Rotation paths and how fast each direction turns (deg/step):
Each turn is a multiple of 5 degrees from 10 to 175, or 0.
Each row of a path follows its step; steps can be skipped.
path 1
step 0: -0.59; +1.01; +2.06; -1.31; -1.36; +3.33; -4.60; -2.05; +2.43; -3.59; +1.03; -0.87; -2.03; +0.55; -1.76; -0.07; -2.10; +0.21; -1.44; -0.24; +1.05; -1.80; +1.54; +0.77; +1.23; +1.41; +1.41; -1.34; -2.37; +1.34; +2.36; -1.83; +2.05; -0.83; -2.74; +0.93; +0.12; -0.27; +0.10; +0.32; -0.43; -1.96; -1.97; +1.94; -3.58; -2.32; +2.89; -1.27; -1.53; +0.79; -2.15; +1.61; +1.52; -0.09; +2.69; -1.25; -1.93; -2.77; -0.45; +0.95; +1.54; -0.38; -4.96; +1.70; +2.91; +0.19
step 1: +5.15; +0.68; +0.88; -2.62; +0.63; -1.63; -4.13; -2.87; +2.01; -2.71; +0.12; -0.13; -5.21; -1.47; -1.18; -1.04; +0.78; -1.00; -1.73; -2.43; -2.29; -0.96; +0.67; +1.69; +1.97; -2.82; -0.58; +0.41; -1.93; +0.79; -0.81; -1.75; +0.44; +1.01; -0.23; +0.52; +0.96; +1.94; +0.08; +1.22; -0.19; +2.54; -3.16; -0.29; +0.09; +0.98; +0.55; +0.12; -0.40; +1.08; -0.19; +0.22; +1.96; -2.11; -1.94; -1.11; -1.93; -0.57; -0.73; -1.56; -1.31; +0.10; -1.79; -0.52; -3.34; -5.34
step 2: -0.37; +2.69; +1.56; +1.70; -3.74; +2.00; -1.12; -1.62; -0.22; -0.38; -4.25; -0.95; -0.26; -1.17; +0.94; -0.98; -0.46; +2.56; -2.55; -0.25; -2.20; -2.89; +2.96; +0.71; -0.75; -0.30; +0.61; +0.16; -2.55; +0.84; +3.59; -0.63; +2.16; +1.26; +0.52; -1.46; -2.29; -0.99; +0.31; -1.55; -3.39; +1.83; -0.93; +0.37; -4.71; -1.77; -0.60; -0.68; -0.50; +1.25; -1.54; +1.35; -0.28; -2.31; -2.31; -1.77; -3.07; +0.26; +1.26; -1.30; +1.41; -0.09; -4.48; +1.83; -0.66; -2.05
step 4: +2.63; +2.83; +3.10; -0.98; -3.20; +0.40; -2.56; +1.28; -0.79; -1.29; -0.91; +0.33; -2.08; -0.75; -2.59; -0.79; +1.81; -0.80; +0.33; -0.08; -1.46; -2.97; +1.63; +3.38; +1.19; +0.22; -1.35; -1.36; +0.01; -1.07; +1.57; +0.10; +2.92; +3.86; -0.97; +1.22; -0.76; -2.06; +0.08; +0.66; -2.67; -1.89; -1.14; +0.90; -1.09; +1.28; +2.33; -1.74; -5.43; +1.72; +2.10; +1.88; +0.37; +1.31; -2.67; -1.22; -2.95; -0.09; +3.52; -0.36; +0.96; +2.01; -1.01; +1.61; -1.11; +0.30
step 5: +0.94; +0.55; -0.82; -1.22; -2.10; +0.06; -1.61; -2.45; +0.69; -1.83; -0.36; -1.79; -3.16; -0.56; -2.49; -2.18; -0.96; -3.33; -2.15; -1.34; -2.85; +1.19; +0.25; +1.30; +1.37; -1.61; +1.19; +2.14; -0.87; +3.07; +2.58; -0.72; +3.32; +1.84; -1.43; -1.88; -3.37; +3.54; +0.92; -0.27; -0.06; -3.10; +0.71; +2.33; -0.44; -1.77; +0.73; +1.62; +2.49; +0.34; +1.79; +0.30; +3.00; -1.02; -0.06; -0.13; -2.84; -1.33; +0.88; -2.53; +1.38; -0.05; -1.35; +4.92; -1.64; +1.65
step 6: +2.59; +1.33; -1.22; +0.30; -3.95; +0.79; -3.89; +0.35; +1.86; -2.54; -3.08; -2.80; -2.00; +1.52; -0.16; -0.16; +1.28; -0.53; -2.27; -3.56; +1.50; -4.56; +1.46; +1.84; -0.13; -1.18; +0.24; -0.76; -2.10; +0.32; +0.96; +0.71; -0.74; +2.11; +0.71; +0.63; +0.58; -1.23; +0.74; +2.03; -1.04; -0.44; +0.18; -0.73; +2.29; -1.34; +0.92; -1.12; +0.17; +2.39; +1.74; +1.24; +3.76; +0.65; +0.86; -3.92; +1.98; +0.52; +1.18; +0.42; -1.95; +1.80; -3.07; +3.61; -0.41; -1.65
step 7: -1.23; +1.36; -0.30; -2.01; -3.56; +0.30; -1.12; -3.03; -0.63; +0.19; -0.55; +2.70; +0.77; -1.16; -2.11; -0.68; +1.78; -5.68; -3.27; -1.45; +0.29; -1.17; +1.76; -0.30; +1.44; -2.43; +0.09; -0.42; -4.63; -1.40; -0.76; -0.71; +5.64; -0.74; -0.32; -2.80; -1.42; -2.49; +0.41; +1.72; -2.23; +0.11; -0.12; +0.55; +0.20; -0.75; +1.08; +2.87; +0.38; +1.13; +0.34; +0.20; +0.31; -1.66; -1.70; -0.84; -3.09; -1.33; -0.22; +0.96; -0.56; +0.71; -1.46; +2.28; -2.83; -2.04
step 8: +1.51; -0.04; -1.98; +1.78; -2.12; +1.47; -3.27; +0.43; +1.38; -0.12; -1.14; -0.05; -0.50; -0.78; -0.55; +1.80; -0.21; +1.47; -2.72; -2.03; +1.33; -3.01; +3.81; +3.10; +0.57; +1.61; +0.49; +0.15; -2.89; +3.13; +1.98; -4.64; +1.71; +2.31; +0.81; +0.70; -3.91; -0.40; +1.69; +3.69; -1.21; -2.18; -3.40; +2.39; -0.04; -0.71; +0.56; -0.01; -1.07; -0.09; +0.48; -0.47; -0.81; +0.82; -0.37; -0.25; -0.62; -1.50; -0.09; -1.91; -4.60; +0.25; +0.11; +1.49; -1.72; +1.70
step 9: +3.85; -2.13; +0.24; -0.59; -1.88; +0.77; -0.22; -1.63; +1.97; +1.91; +0.80; +2.84; -2.09; -3.21; -2.98; -0.87; +0.90; -0.40; -0.09; -3.92; +0.21; -0.69; -1.19; -0.18; -0.46; -1.52; -0.82; +1.60; -2.48; -1.42; +0.44; +2.62; +2.81; -0.03; +1.78; -1.06; -3.64; -3.12; +0.44; -0.08; -0.58; -1.38; -2.99; +0.37; +1.50; -1.25; +2.52; +1.32; -1.03; +1.58; -0.16; +0.02; +2.19; +1.86; -1.37; -2.62; -1.85; +1.08; +2.62; -4.41; -0.88; -0.84; -1.48; +2.94; -0.96; -1.86
Speeds:
-0.66; +0.83; +0.01; -0.58; -0.08; +0.18; +0.77; +0.23; +0.25; +0.69; +0.12; -0.24; -0.08; +0.40; -0.10; -0.29; -0.50; +0.59; +0.00; -0.16; +0.74; -0.27; +1.25; +0.80; +0.37; -0.32; +0.26; -0.30; +0.73; +0.72; +0.28; -0.30; -0.16; -0.72; -0.66; -0.08; +0.18; -0.25; +0.17; +0.25; +0.86; -0.46; -0.15; -0.78; -0.56; -0.61; +0.21; -0.08; +0.97; -0.34; -0.31; -0.15; +0.64; +0.59; -0.21; +0.58; +0.51; -0.43; +0.58; -1.07; -0.26; -0.38; -0.04; +0.32; +0.00; -0.24
130
+0.75; -0.04; -0.15; -0.08; +0.16; -0.24; -0.90; -0.78; +0.50; +0.79; -0.10; +0.04; +0.13; -0.06; +0.77; +0.08; -0.12; +0.27; -0.37; -0.20; +0.25; -0.68; +0.75; -0.81; +0.00; -0.06; +0.78; -0.39; -0.53; -0.12; -0.92; -0.30; +0.49; -0.92; +0.11; +0.42; -0.30; -0.21; +0.19; +0.21; -0.14; +0.59; -1.11; -0.18; +0.51; -0.30; +0.03; +0.13; +0.48; -0.08; -0.94; -0.74; -0.48; -0.99; -0.27; +0.65; +0.04; -0.20; -0.03; +0.46; -0.50; +0.17; -0.87; -0.56; +0.19; +0.19
55
-0.15; -1.29; -0.80; +0.47; -0.11; +0.78; -0.09; -0.97; -0.63; +0.02; +0.19; +0.00; -0.23; -0.50; +0.19; -0.13; -0.66; -0.01; -0.45; +0.61; +0.25; -0.09; +0.35; +0.08; -0.50; +0.05; +0.07; +0.40; +0.47; -0.18; +0.42; -1.02; -0.83; -0.30; +0.31; +1.03; -0.04; +0.34; -0.63; -0.34; -0.42; -0.58; +0.25; +0.25; -0.21; +0.41; +0.29; +0.44; +0.48; -0.38; -0.30; +0.55; +0.55; +0.10; -0.49; -0.34; +0.27; -0.21; +0.91; +0.97; -0.27; -0.67; -0.34; +0.61; -0.11; +0.35
130
-0.52; +1.02; +0.15; -0.15; -0.14; +0.78; +0.04; -0.38; +0.79; +0.10; -0.03; -0.41; -0.11; +0.13; +0.46; +0.27; +0.79; -0.79; -0.94; +0.06; +0.04; -0.49; -0.80; -0.13; -0.72; -0.13; -0.18; +0.47; +0.12; +0.58; -0.17; -0.61; -0.74; +0.13; -0.13; -0.45; +0.27; +0.22; +0.26; -0.62; +0.49; +0.49; +0.00; -0.56; -0.44; -0.02; +0.09; +0.26; +0.61; -0.53; +0.29; -0.24; +0.34; -0.14; -0.24; -1.23; +0.18; -0.49; -0.68; +0.87; -0.16; +0.65; -0.32; -0.64; -0.49; -0.87
70
+0.51; +0.09; +0.10; -0.83; +0.28; -0.04; +0.38; +0.42; -0.25; -0.78; -0.21; -0.36; -0.62; +0.29; +0.99; -1.00; +0.01; -0.57; -0.59; -0.42; +0.70; +0.43; +0.19; +0.33; -0.19; +0.49; -0.09; +0.05; -0.70; -0.09; -0.06; -0.21; -0.02; +0.41; -0.02; +0.06; +0.04; +0.82; -0.23; +0.40; +1.20; -0.40; -0.03; +1.07; -0.08; -0.02; +0.01; +1.05; +0.34; -0.03; -0.76; +0.35; -0.61; -0.69; -0.42; +0.06; +0.26; +0.18; -0.47; -0.04; -0.50; -0.26; +1.17; -0.03; +0.51; +0.06
155
